[ 90 104 156 131 173  95 152 147 164 127  77 162] = (112)
[138 133 130 116  98 103 124 162 140 127 145 119] = (145)
[185 113 117 131 143 136 180 131 115 170  64  87] = (159)
[ 75 104  92 157 173 128 152 147 164 134 186 162] = (28)
[122 152  54 105 188 136 143 178  99 156 132 109] = (13)
[138  94  92 126 188 152 143 116 115 156 104 119] = (102)
[ 75  84 156 136 128 144  95  85 148 105 132 173] = (77)
[153  84 117 136 113 152 124  69 124 127 145 130] = (104)
[201 133 130 121  69 111 105 131  99 119 132  87] = (144)
[138 133 130 116  98 103 124 209 140 127 145 119] = (82)
chg (28): [ 75 104  92 157 173 128 152 147 164 134 186 161] : 11, [162]
tags:
[130] -> z338
[116] -> z424
[106] -> z331
[105] -> z420
[115] -> z999
[131] -> z803
key (145) 3:  : z424
chg (102): [138  94  92 126 188 153 143 116 115 156 104 119] : 5, [152]

[210  49 185 106 112 141 133] : (129)
[111 176  97 186 137  85 181] : (144)
[ 84 188 105 120 139 154  96] : (104)
[115 182 113 202 161 100 199] : (159)
key -> tag
[84] -> z166
[182] -> z504
[115] -> z10
[85] -> z165
[116] -> z531
[114] -> z917
key (159) 0:  : z10
chg (129): [210  48 185 106 112 141 133] : 1, [49]
chg (144): [111 175  97 186 137  85 181] : 1, [176]
chg (104): [ 83 188 105 120 139 154  96] : 0, [84]
chg (144): [111 176  97 186 136  85 181] : 4, [137]
q: [ 84 188 105 120 139 154  96] : (104)

[169  84  57 142 163 195  79 107  53  73 125 160 163  94 131 101 125] -> (28)
[ 53 151 107 140 107 184 136 101 177 144 122 170 102 173 172  94  57] -> (159)
[181  95  71  58 104  63 129 200  96  87 185 192  79 173 189 178 146] -> (82)
[164  59  63 101 117 179 118  93  58 161 160 189 161 203 146  98  94] -> (13)
[ 66 126 150 170 126 202 158  87  92  85 145 194 191 121  70 120  78] -> (144)
[191 192  82  90  59 129 175  91 176 156 201 134  62 201 122 197 140] -> (208)
[169  84  57 142 163 195  79  64  53  73 125 160 163  94 131 101 125] -> (102)
[101  77  83  55 149 192 201 200 121 126  74 162 186 193  93  96  82] -> (112)
[ 53 151 107 140 107 184 136 101 160  70  57 194 130 192 175 190 181] -> (104)
[121 161 194 138 160 180  65 165 139 154 112 133 143  99 142 128 202] -> (145)
[179  59  63 101 117 179 118  93  58 161 160 189 161 203 146  98  94] -> (77)
[158 165  88 114 127 180  87 139 180 190 190 121 112  63  97 133 173] -> (129)
chg (159): [ 53 151 107 140 107 184 136 101 177 144 122 170 102 173 172  95  57] : 15, [94]
chg (159): [ 53 151 107 140 107 184 136 101 178 144 122 170 102 173 172  94  57] : 8, [177]
Table of tags by key:
[165] -> z609
[180] -> z252
[176] -> z598
[53] -> z741
[87] -> z536
key (129) 8:  : z252
q: [121 161 194 138 160 180  65 165 139 154 112 133 143  99 142 128 202] : (145)
chg (129): [158 165  88 114 127 179  87 139 180 190 190 121 112  63  97 133 173] : 5, [180]
q: [ 66 126 150 170 126 202 158  87  92  85 145 194 191 121  70 120  78] : (144)
q: [181  95  71  58 104  63 129 200  96  87 185 192  79 173 189 178 146] : (82)

[106 115 182 158  43 135  98 204 138  81 122 122 164 139 133 111] = (145)
[174 102 174 100  85 176  89 103 100 123 181 165 113  92 113 124] = (82)
[174 105 128  92 164 175 108  50 100 165 181 165 105  93 112 145] = (13)
[140 105 182 126  47 176  87 169 120  90 162 149 136 113 120 114] = (102)
[102 124 167 171  47 120 104 207 139  78 109 112 165 141 132 110] = (129)
[163 116  93  92 206 136 133  39 113 165 131 144 105 113 115 145] = (104)
[103 162  71 122 206  70 171 115 144 150  78  94 121 151 134 140] = (112)
[ 79 162 101 157 127  63 171 174 158 112  72  76 136 163 149 117] = (28)
[ 81 138 148 171  59 105 119 207 146  86  91 102 165 153 145 110] = (208)
[ 76 152 113 170  98  66 159 184 158 108  74  76 153 163 149 114] = (159)
Table of tags by key:
[103] -> z823
[102] -> z232
[152] -> z391
[165] -> z379
key (82) 1:  : z232
chg (208): [ 81 138 148 171  59 105 119 207 146  86  91 102 164 153 145 110] : 12, [165]
q: [174 102 174 100  85 176  89 103 100 123 181 165 113  92 113 124] : (82)
q: [ 81 138 148 171  59 105 119 207 146  86  91 102 165 153 145 110] : (208)

[129 159 194 225] -> (144)
[111  79  74 128] -> (104)
[160 174 187  83] -> (102)
[106 142 140 226] -> (208)
[109  95  58  94] -> (82)
[122 208 149 137] -> (129)
[142 205 134  34] -> (145)
chg (208): [106 141 140 226] : 1, [142]
tags:
[129] -> z313
[194] -> z280
[111] -> z950
key (144) 0:  : z313
chg (129): [122 208 148 137] : 2, [149]
chg (208): [106 142 140 225] : 3, [226]
q: [106 142 140 226] : (208)
q: [122 208 149 137] : (129)
q: [129 159 194 225] : (144)

[ 77  43 111 139 185 202 128] -> (102)
[206 103  74 133  99 105  91] -> (112)
[171 127 118  97 100  52  85] -> (82)
[ 77  43 111 142  55 161 150] -> (77)
[ 58 124 144 192 130  87 191] -> (208)
[ 58 124 144 192 130  87 121] -> (104)
[148  72 150 140 134 135 220] -> (159)
Table of tags by key:
[128] -> z909
[142] -> z240
[150] -> z417
[151] -> z651
[111] -> z561
key (77) 6:  : z417
chg (112): [206 103  74 133  99 106  91] : 5, [105]
q: [171 127 118  97 100  52  85] : (82)
q: [ 58 124 144 192 130  87 191] : (208)
chg (208): [ 59 124 144 192 130  87 191] : 0, [58]
chg (159): [148  71 150 140 134 135 220] : 1, [72]

[104  82 143  88 204 226 199 222 143 100 175 117 189 105  78  91 102 172
 127 134 134 128 127 102 160 155 157 122 169 148 161  89  96 110 192  74
  71 120 145 109 138  76 140 141 136 142  66 175 150 112 116 150] = (208)
[180 170 109 125  68 115  84 150 135 108  56 139  85 121 137 156 117 174
 120 125 177  85 115 104  79  97  88  99 144 107 144 177 155 115 111 144
 143 111 125 134 103 159 147  83 129 129 197  99 129 131 116 163] = (82)
[133 163 123 160  60  51  64  35 119 150  87 138  78 142 177 182 148  87
 114 123 140 138 120 165  96  97 101 124  93  99 112 168 167 131  60 167
 174 145  97 140 124 172 112 121 126 114 197  94 111 142 140 118] = (104)
[133  71 136 139 163  83 155 125 138 148 203 135 139 141 105  92 142  74
 137 111  93 172 168 146 175 204 181 200 133 162 151  93 126 157 144 115
 113 130 158 143 140  86 128 148 127  90  52 148 104 101 140  88] = (145)
[104 107 139  89 197 213 176 216 129 109 154 117 174 108  91  95  98 174
 143 134 111 125 112  96 153 134 155 106 154 134 131  77  80 115 183  92
  78 118 151 109 137  82 125 135 128 150  79 165 160 123 120 140] = (102)
key -> tag
[119] -> z12
[124] -> z874
[129] -> z373
key (104) 8:  : z12
chg (145): [133  71 136 139 163  83 155 125 138 148 203 135 139 141 105  92 142  74
 137 111  93 172 168 146 175 204 181 200 133 162 151  93 126 157 145 115
 113 130 158 143 140  86 128 148 127  90  52 148 104 101 140  88] : 34, [144]
chg (208): [104  82 143  88 204 226 199 222 143 100 175 117 189 105  77  91 102 172
 127 134 134 128 127 102 160 155 157 122 169 148 161  89  96 110 192  74
  71 120 145 109 138  76 140 141 136 142  66 175 150 112 116 150] : 14, [78]

[121 128 140  48 171  60 109 130 213  58  43 172 183 104 169 182 110 188
  88  81 136  72 132  93 152  97 142  74 150 208 107 209 179 197  80  45
 186 192  57 154  65  45 206 189 194  76  96 137 120 216  50 224 123  55]  (28)
[ 46 176  91 112 207 100 144 117 126 148 171 102  94  66  87 211  55  95
 192  60 206  66 136  99  41 218  68 105 159 175  92 106 210 201 221 128
 160 106 200 139 131 109 101 200 114 222 117 139 181 179 153 114 109 143]  (82)
[ 89  62  83 136 170 119 188 169  64 111  69 165  47 162 215 202 194 196
 205 147 148 185 116 105  75 127 116 115  82 207 107 146 165 102  78 124
  89 159 177  55 118 181 171 189 176 154  58  46 134 144 206  82 155 193]  (145)
[ 87 172 215 178 171  36  55  36  79  74 174 190 159 142 105 114  41 222
  33  58  72  50  65 197 200  99 101 117 181  78 102 218 213  79 123 220
  67 195 212 100  35 124 218 158  40 220 219  39 126 223  97  83  88 124]  (104)
[ 46 176  91 112 207 100  33 117 126 148 171 102  94  66  87 211  55  95
 192  60 206  66 136  99  41 218  68 105 159 175  92 106 210 201 221 128
 160 106 200 139 131 109 101 200 114 222 117 139 181 179 153 114 109 143]  (102)
[ 62 214 178 172 149  55  57 110 165 142 103  68  42 214  67  65  33 195
  64 167 148 173 187  62 104 176 146 119  70  40 121  36 200 149 193  49
 126 167 160  88  44 120 210 197  50 205 138  94 138  73 173 198 170 204]  (159)
[ 51 219 162  85  46 187  77  59 200  52 200 193 177  34 211 218  99 171
  75  98 119 115  69 186  56 197 219 146  84 218  84 223 204 143 222  49
  46 206  65 196 103 175 202 128  60 195 216  84 114 208 137 160 150 185]  (208)
Table of tags by key:
[211] -> z306
[115] -> z856
[36] -> z371
[218] -> z19
[114] -> z817
[219] -> z522
key (104) 15:  : z817
q: [ 46 176  91 112 207 100  33 117 126 148 171 102  94  66  87 211  55  95
 192  60 206  66 136  99  41 218  68 105 159 175  92 106 210 201 221 128
 160 106 200 139 131 109 101 200 114 222 117 139 181 179 153 114 109 143] : (102)
q: [ 89  62  83 136 170 119 188 169  64 111  69 165  47 162 215 202 194 196
 205 147 148 185 116 105  75 127 116 115  82 207 107 146 165 102  78 124
  89 159 177  55 118 181 171 189 176 154  58  46 134 144 206  82 155 193] : (145)
chg (145): [ 89  62  83 136 170 119 188 169  64 111  69 165  47 162 216 202 194 196
 205 147 148 185 116 105  75 127 116 115  82 207 107 146 165 102  78 124
  89 159 177  55 118 181 171 189 176 154  58  46 134 144 206  82 155 193] : 14, [215]
chg (145): [ 89  62  83 136 170 119 188 169  64 111  70 165  47 162 215 202 194 196
 205 147 148 185 116 105  75 127 116 115  82 207 107 146 165 102  78 124
  89 159 177  55 118 181 171 189 176 154  58  46 134 144 206  82 155 193] : 10, [69]
chg (208): [ 51 219 162  85  46 187  77  59 200  52 200 193 177  34 211 219  99 171
  75  98 119 115  69 186  56 197 219 146  84 218  84 223 204 143 222  49
  46 206  65 196 103 175 202 128  60 195 216  84 114 208 137 160 150 185] : 15, [218]
chg (28): [121 128 140  48 171  60 109 130 213  58  43 172 183 104 169 182 110 188
  88  82 136  72 132  93 152  97 142  74 150 208 107 209 179 197  80  45
 186 192  57 154  65  45 206 189 194  76  96 137 120 216  50 224 123  55] : 19, [81]

[ 83 151 165 126 173 142 161 133  97  88 150  74 162 169  72 148 182 129
 147 119 143 184 161 134  92 174 148 112 118  87 146 133 139  90 170  95] = (159)
[133 132  67 112  77 120  70 130 125 156 119  91 115  77 103 119  62 126
 153  88 120  81  84 148 143  63 141 112 189  82 171 123 172 142 102 180] = (145)
[ 83 151 165 126 173 142 161 133  97  88 150  74 162 169  72 148 182 129
 147 119 143 184 161 134  92 174 148 146 118  87 146 133 139  90 170  95] = (13)
[158 144  91 160 101 163  99 141 170 170 159 160 153  95 144 133  94 141
 160 144 167  52 146 158 163  98 170 121  55 100 160 158 162 110 112  86] = (104)
chg (145): [133 132  67 112  77 120  70 130 125 156 119  91 115  77 103 119  62 127
 153  88 120  81  84 148 143  63 141 112 189  82 171 123 172 142 102 180] : 17, [126]
chg (13): [ 83 151 165 126 173 142 161 133  97  88 150  74 162 169  71 148 182 129
 147 119 143 184 161 134  92 174 148 146 118  87 146 133 139  90 170  95] : 14, [72]
key -> tag
[88] -> z251
[125] -> z583
[142] -> z921
[144] -> z524
key (145) 19:  : z251
chg (13): [ 83 151 165 126 173 142 161 133  97  88 150  74 162 169  72 148 182 129
 147 119 143 184 161 134  92 174 148 146 119  87 146 133 139  90 170  95] : 28, [118]
chg (13): [ 83 151 165 126 173 142 161 133  97  88 150  74 162 169  72 148 182 129
 147 119 143 184 161 134  93 174 148 146 118  87 146 133 139  90 170  95] : 24, [92]

[ 72 136 132 143 155 160 105 176 154 117] -> (28)
[123 132 114 137 170  81 146 170 104 120] -> (208)
[187 131 211 121 121 160 127 124 122 107] -> (82)
[123 132 114 137 170  81 146 170 108 123] -> (13)
[126 128 135 126 111 155 125 113 139 132] -> (145)
[104 182 135 182  84 159  69  94 187 171] -> (112)
[109 139 141 141 158 139 146 173 133 125] -> (159)
chg (159): [109 139 141 141 158 139 146 174 133 125] : 7, [173]
chg (13): [123 132 115 137 170  81 146 170 108 123] : 2, [114]

